Each path below is one point turned by a fixed rotation once a step. After each direction that follows a path, write how fast that rotation turns it, in degrees each step (0 if it stays still).
Each turn is a multiple of 5 degrees from 10 to 175, or 0.
Each row of a path follows its step; steps can be skipped.
Path 1:
step 0: [-12   8  21   8  -8  -1  17 -27  16   4   4  22   8   5   9   4  20  15
  26  -1  13  16  42  -5 -20  26]
step 1: [-24   3 -30  15   2  16 -13  -1 -21  12 -12 -47 -10 -24   5   9  20  10
   9 -20  19   1 -11   5  -3  -6]
step 2: [ 31   7 -10 -15  -1  20 -29   1  -2 -22   6  -3   5  12  -9 -12 -16 -36
 -16 -14 -24  21  -8  28   5  15]
step 3: [ 13 -16  21  -2  18 -19   1   7 -13  27  -1  26   2 -12 -13  -4  -1  -9
  -3  39  -5  11 -30 -33  -4  -5]
step 4: [-26  -8   9  10  10 -19  25  16   4 -24   6  20 -11  34  11  16  -2  14
  -2  -6  20 -37  -9  19   6 -14]
step 5: [  7  20 -19   0 -19  -6  -9 -24  18  12  -1   4   3  -2  -4  -6  -4  14
  -5 -23  -1  -8  55 -21   7 -23]
step 6: [ -7   4  19 -15 -18  18   0  -5  -4 -17 -10 -47  16 -29  17  -1   2   4
  24  24   5  14   2   0  18  21]
step 7: [  3 -11 -16   6   7  24   7 -11  -7  12   6   7  -2   0 -13  20 -15   1
  -8  -9 -18  12 -25  26 -47  32]
step 8: [  7 -15 -22   8  14 -16 -11  46   8   0 -10   6 -16   2  -5 -33  29 -25
  -8  -4 -10  -3 -17 -18  -1 -12]
step 9: [ -3  13  50  -4  -5 -35 -13 -13   1   9  22  28   2  22   8  -8   4  -5
   5  -9  16  12   2  20  23  -8]
[ -5   9  -1  -3   6   3   6   3 -17   2   2   7  -6  -9   5 -15   9  -2
  -4  -3  -4   9   3  10  -3   1] => 55
[  6   3  -1   6  -2  -5   0 -11  -4  -2   2 -11  -1 -10  -6   7   2   1
 -12  -6   2   5   3   4  20   6] => 85
[  3   3   3  -2   1  -2   0   0   0   1   2  10   8   2 -16   2  -9  12
  -3 -14   0  15   6  -5  -9   1] => 155
[ -9   5  13  -6   2  15  -3  -6   8  -1   6  -7   1  -3  -6  -3  -7  -2
  -8   7 -11   5  -4   0   3 -12] => 95
[ -2  -2   4  -5  -2  -3   1  -1   1 -27   1   2   6   6  -8   2  10  -5
   3   3  -1   1   3  12  -2   2] => 160
[ -3  -4  12  -5 -18  -2   2   5  -6   1  -6  -4  -5   2   1  -3 -11   1
  -1 -11   8  -3 -10  12   0  -2] => 145
[  2   8 -17   0 -10  11   2  10   3  -3  14   2   2   0  -6   1   2  -2
 -12  -4   8  -8  -3   1  -2  -5] => 120
